In the rows, 128 means zero.
The rows of R fall into a few groups, and each row is roughly a mix of its group's hidden directions.
R (101 x 10):
[[140 134 163  74 120  97 131 141  93  99]
 [128 134  97 119 114 114 137 193 121 168]
 [182 120 152 113 134  87 123  84 120 129]
 [128 121 144 158 173 137 149  71 135 108]
 [114 150 101 184 143 113 103 166 142 146]
 [127 116 147 105 160 103 148  71 114  97]
 [ 84 117 153 136 158 148 155  86 117  99]
 [133 138 105  92 175 127  86  99 137 154]
 [164 150 134 106 135 126  73 111 157  97]
 [ 81 147  73 106 101 139 112 132 123 108]
 [168 104 167 135 153 142 121  80 143 108]
 [140 117 140 106 151  78 124  90 114  84]
 [167 119 165 164 172 128 151 118 105 115]
 [127 133  80  86 116  88 131  90 142 125]
 [137 122 148 190 147 154 150  97 153 122]
 [ 88 137 123 160 102 172 106 118 168 123]
 [123 118  93  97 108 113 177 163 103 147]
 [112 143 116 154 114 175 138 145 140 185]
 [109 168 127 168 115 125  80 101 154 118]
 [136 131 143 187 120 163 131 140 159 163]
 [145 140 137 127  91 136 146 193 112 154]
 [130 102 125 141 159 128 135  55 143 115]
 [140 144 157 149 109 162 109 159 171 163]
 [ 88 162  96 156 127 117 101 104 121  90]
 [127 152 142 150 132  99  76  78 130 114]
 [139 137 148 125  89 132  76 175 144 113]
 [168  96 129 124 132 108 162 162 113 172]
 [ 75 157  95 146 127 103 113  89 130 116]
 [ 96 137 134 138 140 159 106  74 139  87]
 [129 120 133 176 154 110 113 102 156 178]
 [119 141 139 166 126 136  87  88 173 111]
 [115 165 130 162 108 125  81 102 167 129]
 [ 89 116 159 115 133 175 124  82 141 111]
 [158 122 175 124 134  87  95 139 112 163]
 [131 137 110 197 100 143 156 116 140 146]
 [154 125 151 189 126 139 128  88 144 152]
 [114 147  76 136 126 158 112 172 157 143]
 [116 164 100 100 108  73 111 117 107 114]
 [125 118 140 162 140 166 112  78 158  99]
 [ 81 111 115 123 126 143 191 133 104 124]
 [106 148  97 130  71 112  96 154 145 114]
 [159 125 169 131 113 140 126 177 136 174]
 [172 101 162  82 128 103 136 135 109 150]
 [151 125 153 131 105 127 135 186 129 178]
 [135 123 152 168 156 135  96 117 170 166]
 [126 136 142 152 120 144  90  82 180 119]
 [109 143  82  87  94 116 111 106 129  96]
 [ 91 150  83 117  99 129  90 163 134 133]
 [110 118 159 113 161 121 121  63 142 111]
 [141  88 129 161 141 145 176 135 141 169]
 [150 107 150  76  85 145 148 150 113 144]
 [138 118 184 152 167 152 117  93 141 124]
 [155 125 175 172 131 136 111 142 141 172]
 [106 122  93 130 138 179 172 135 125  94]
 [113 113  85 159 118  90 169 130 101 141]
 [131 122 138 145 171 145 143  60 142 133]
 [108 119 100 190 123 102 146 132 133 164]
 [134 136 152 131 137 122 103  77 123  69]
 [ 85 148  76 160 145  99 124 117 140 115]
 [155 102 136  92 118  78 146 146 103 159]
 [101 139 139 132 132 124 168 126 103 193]
 [120 102 116 139 163 123 170  74 117 107]
 [158 144 101  99  77 102 140 144  97 142]
 [102 172 121 106 121 109 103  83 119  94]
 [ 96 172 124 127  97 117  81 101 133 104]
 [120 149 123  90 138  98 155 158  98 172]
 [ 85 149  77 167 150 114 114 135 143 133]
 [138 129 141 194 145 152 127 148 155 159]
 [124 109 145 177 140 164 121 138 163 169]
 [ 93 151  72 125 127  83 126 146 122 142]
 [154 138 153  79 127 115  97  89 117  96]
 [117 158 143 152 108 170  81 125 163 142]
 [141 134 137  62 110  88 109 143 110 125]
 [169 130 144 112 178  88 113 112 102 121]
 [ 98 134 140 180 129 155  99 114 164 153]
 [ 94 137 100  82  81 109 108 125 130 105]
 [140 127  97  84 111  77 147 154 109 141]
 [126 126 111 131 114 127 126  68 187 130]
 [126 112  93  88 115 111 177 148  96 118]
 [102 142 134 140 156 173  92 110 166 102]
 [123 129 133 152  95 180 112 173 150 146]
 [ 74 141  97 143  90 156 125 157 132 116]
 [101 134 157 119  91 168  96 142 113  90]
 [ 83 161 108 158 116 107  91 155 145 136]
 [111 156 122 109 128 123  84  83 147  88]
 [109 152 102 122  86 102 105 180 122 140]
 [130 125  92 123  93  95 149 174 102 153]
 [130 143 151 100 129 142 114 195  96 122]
 [142 126 111 112  86 115 111 194 122 116]
 [145 121 150 143 167 164 140  72 146 138]
 [ 88 120  97 172 159 112 122  89 133 115]
 [ 75 142  94 141 122 129 114 108 133  77]
 [ 80 117 161 108 163 114 139 135  87 110]
 [147 136 150 126  73  90 101 149 130  96]
 [106 145 138 168  99 148  85 144 159 156]
 [105 134  91  66  99 116 115 110 125 115]
 [159 132 149 132 118 153  90 175 139 168]
 [162 138 150 119  83 115 135 171 123 167]
 [141  92 140 156 155 172 139 162 155 148]
 [139 100 146 136 143 128 150 187 110 170]
 [156 122 175 101 112  94 106 167 108 132]]
One row of each group comes first, with its name. Which group is each row after those in?
[ 81 137 119 145 131 113 142  67 112 107]  A
[116 141  67 117  98 130 118 149 155 163]  C
[160  88 152 137 138 149 159 125 155 172]  U

[ 88 151  73 131 124 119 101 100 152 113]  C
[ 76 143  82 116 103 140 101 123 157 134]  C
[132 122 139 192 160 139 146 116 161 152]  C
[ 82 162  79 117 108 107 141 115 104 122]  A
[125 105  95 121 157 108 179 157 108 154]  A
[107 135 130 121 149  80 109  78 136  91]  C
[ 86 158 113 112 137 105  76 127 131  96]  U
[153 126 163  89 164  95 151 107 103 142]  A
[131 150 103 145  89  98 103 183 123 120]  C
